Each path below is one point turned by a fixed rotation once a step. After each direction that follows a path, write how fast that rotation turns it, in deg/step (0 if it stays still).
Each turn is a multiple of 5 degrees from 10 to 175, or 0.
Each row of a path follows its step; steps can be skipped.
Rotation 1:
step 4: [ -4.4 -36.0   6.6 -22.8  20.1   0.5  19.8   6.4 -31.5  19.3   3.2 -23.1
   1.4   0.9   8.7  -8.4  23.5  -0.1 -22.2  -9.7  15.6   5.5  -1.9  -8.6
  16.8  -8.6  13.6  14.6   9.4 -21.4 -13.0   5.3  19.7   0.2 -15.5 -12.8
  -6.1   9.6  15.9  -0.5  -0.3  12.7 -11.1  11.7  21.3  -3.0   6.2]
step 8: [-23.7  13.3  19.0 -14.2   6.3  -8.7 -13.3  -8.6   3.0  -3.3   7.1   0.7
 -22.0   0.5   7.0   5.1  31.1 -17.2  10.0   8.2  -4.5   2.3  32.1  -0.3
 -10.7 -10.0   8.2   6.0 -13.1  -1.2  -2.2  20.9   1.8   7.2  12.4  -6.4
   5.0  12.4  -1.9  -1.0  -9.1 -19.2  34.9 -18.5  19.3 -14.6  33.4]
step 9: [  7.9 -20.2  26.6  -6.8   4.8 -21.8  35.7 -19.0   8.3   8.7  12.4   2.5
 -17.0   2.9  12.7 -14.0   6.3   1.3  -3.3  -4.9  32.6 -24.3  28.7  10.7
 -20.4   1.4  -7.9  -1.3   2.2   6.5 -14.7   1.5  13.6  -8.1  -2.5  -6.7
   4.4   6.4  -4.1   1.5  -3.7  24.8  16.0  12.5  11.8  16.5  18.7]
step 12: [-23.7   7.5  24.9  -4.4  12.2 -11.5  44.8  -7.9 -32.3   1.5 -19.6 -17.4
  -3.2  -1.6   5.9 -15.7   7.9  22.9 -19.5  -4.2  -2.1  -7.1  -4.7  -5.2
  -3.1   3.5   0.1   5.9   6.5  15.2   4.0  -2.2   7.9  18.0   7.7 -31.7
  -2.9   8.9  -9.8  28.4   8.2   7.0  -3.6  -7.5  -6.1   8.3  -2.9]
step 36: [ -4.4 -38.7  18.8 -29.9   9.5  -7.2   5.7  -8.1  -8.5   3.4  -7.5 -13.3
   0.7  18.4 -10.1  16.0   1.7   4.5  10.9  12.6  17.2  29.4   7.6  -6.6
  -8.3  12.6  20.9   2.9  15.6 -21.8 -23.2  11.6   6.7  13.4   2.8  -2.2
   2.8  16.9  -8.9   4.3 -31.0   9.3   3.1   9.7   4.6   6.7  20.0]
step 37: [ -9.6   7.6   5.1  -8.2  16.1  -5.8  22.1  -5.2 -16.8  -5.8   8.4  10.7
  -5.3   7.2   2.5  15.2  16.8  -6.8 -23.8   9.2  14.8 -17.7   0.3  -9.4
  18.6  11.5  19.2  21.9 -17.4  -5.9   3.0   7.3   6.5  -5.5  -9.4  -7.8
  -7.4  -4.4 -16.6  22.7 -32.9  28.1 -23.6  14.9  27.2 -11.0  -6.2]
step 38: [-19.2   7.5  -8.6 -27.9   6.4  -9.6  21.8  14.7   0.4   2.0 -24.5 -19.0
 -36.2 -16.3  -9.2  25.7   1.3  16.8  14.0  -6.6   6.1  -3.7   9.0 -12.4
  10.1   6.2  26.3 -19.5  -9.8   3.8 -11.1  24.5 -26.8   5.4   0.0  -4.7
  -4.4   5.4   3.1  -1.6 -14.8   0.9   4.9  -3.9  22.2  -2.6   4.7]
step 39: [ -4.9  -8.4  29.8  -8.2   1.7  12.9  21.9 -11.2  10.5  -8.6 -15.6  19.4
 -17.0  -1.7  34.4  15.3  17.7  -2.8  -7.5 -16.6  20.4  10.1  14.6 -14.2
  -3.4  -5.5  16.6   9.6  -5.0  -5.4 -20.6  33.0  16.5   4.7  15.0 -18.0
   4.4   1.7 -11.5  20.1   7.9 -13.7 -10.4  -2.9   5.5 -12.1  -1.7]
Directions:
[-5.3 -0.9  5.8 -0.6  4.7 -0.3 -2.7 -6.0  1.2  2.4 11.3  5.9  3.8 -4.1
 -0.7 -0.6  8.1 -2.7 -1.4 -5.2 -0.3 -0.4 -2.0 -5.5 -2.4 -4.4 -0.1 -5.5
  0.3 -1.7 -1.2  0.2 -7.3 -8.5 -2.7  3.0 -0.8  3.4 -7.3  0.9  4.1  7.8
 -1.6  1.5 -2.5 -4.2 -6.0] | 140
[ -8.9   2.2   0.1  -2.7  -2.0   2.2   6.5  -0.1   3.3  -2.6  -7.1  -1.5
  -2.2  -2.9   6.9  -4.5   9.1   0.7   4.7  -6.0 -10.9   5.2  -2.1  -1.5
  -1.4  -4.7  -6.1   0.8  -1.1   0.1  -0.2  -0.7   0.7   3.3   3.8   2.7
   5.1   5.2   4.3   3.0   4.7  -5.0  -4.6  -5.0   2.3   0.8  -3.4] | 80
[ 5.6 -0.5  0.0  0.0 -9.4  3.9  2.5 -4.8  2.5  5.6 -4.5 -1.8  2.0  4.0
 10.1  4.5  0.2 -2.3 -6.5 -1.9  0.6 -9.4  5.1  2.4  0.4 -4.3 -0.8  4.5
 -2.0 -1.4 -3.7 -7.7 -1.1 -7.2 -2.1  1.3  2.6 -0.8  2.5  5.9  0.4  2.1
 -7.5  5.2 -1.3 -4.4  1.6] | 155
[-4.6 -3.6  0.7  0.3  5.1 -0.2 -0.3 -0.7 -3.4 -4.4  5.3 -1.0 -5.4 -0.9
 -0.9 -7.2  1.0 -1.7 -2.9 -8.9  0.9 -9.3  4.7  2.9 -1.5  9.0  0.8 -0.9
  1.2  1.4 -9.1 -2.6 -1.6  5.6 -0.3  1.9 -5.4 -1.4  3.8  6.7  2.1 -5.0
 -0.7 -4.2 -1.2 -6.4  8.3] | 10
[ 9.7  0.5 -0.3  9.3 -4.0 -5.5  5.9 -1.4 -3.4 -1.2 -2.2 -2.2  8.8 -2.6
 -2.4 -5.5  2.0 -1.6 -2.7 -2.9 -5.9  0.1  0.2 -8.1  7.7 -3.2  0.5 -5.6
 -0.5 -1.7 -2.8  2.7 -2.0  3.5  4.3 -3.3 -1.4 -5.9  3.9 -1.1  2.7 -0.9
  3.7 -0.2 -9.6 -3.7 -1.7] | 25
[ -0.3 -13.7  -0.9   0.5  -6.5   5.6   1.9   3.2   1.5   2.9  -1.6   2.5
  -3.0  -0.4   0.5  -8.2  -6.2   1.8   3.7   1.7   5.7   2.2   1.9  -2.9
   4.2  -1.2  -0.4   1.1   1.3  -4.9  -6.6   4.2  -4.0  -3.8   3.0   2.2
  -2.2  11.6   4.5   1.1   2.6   4.3   7.4   0.5   1.3   1.5  -1.1] | 145
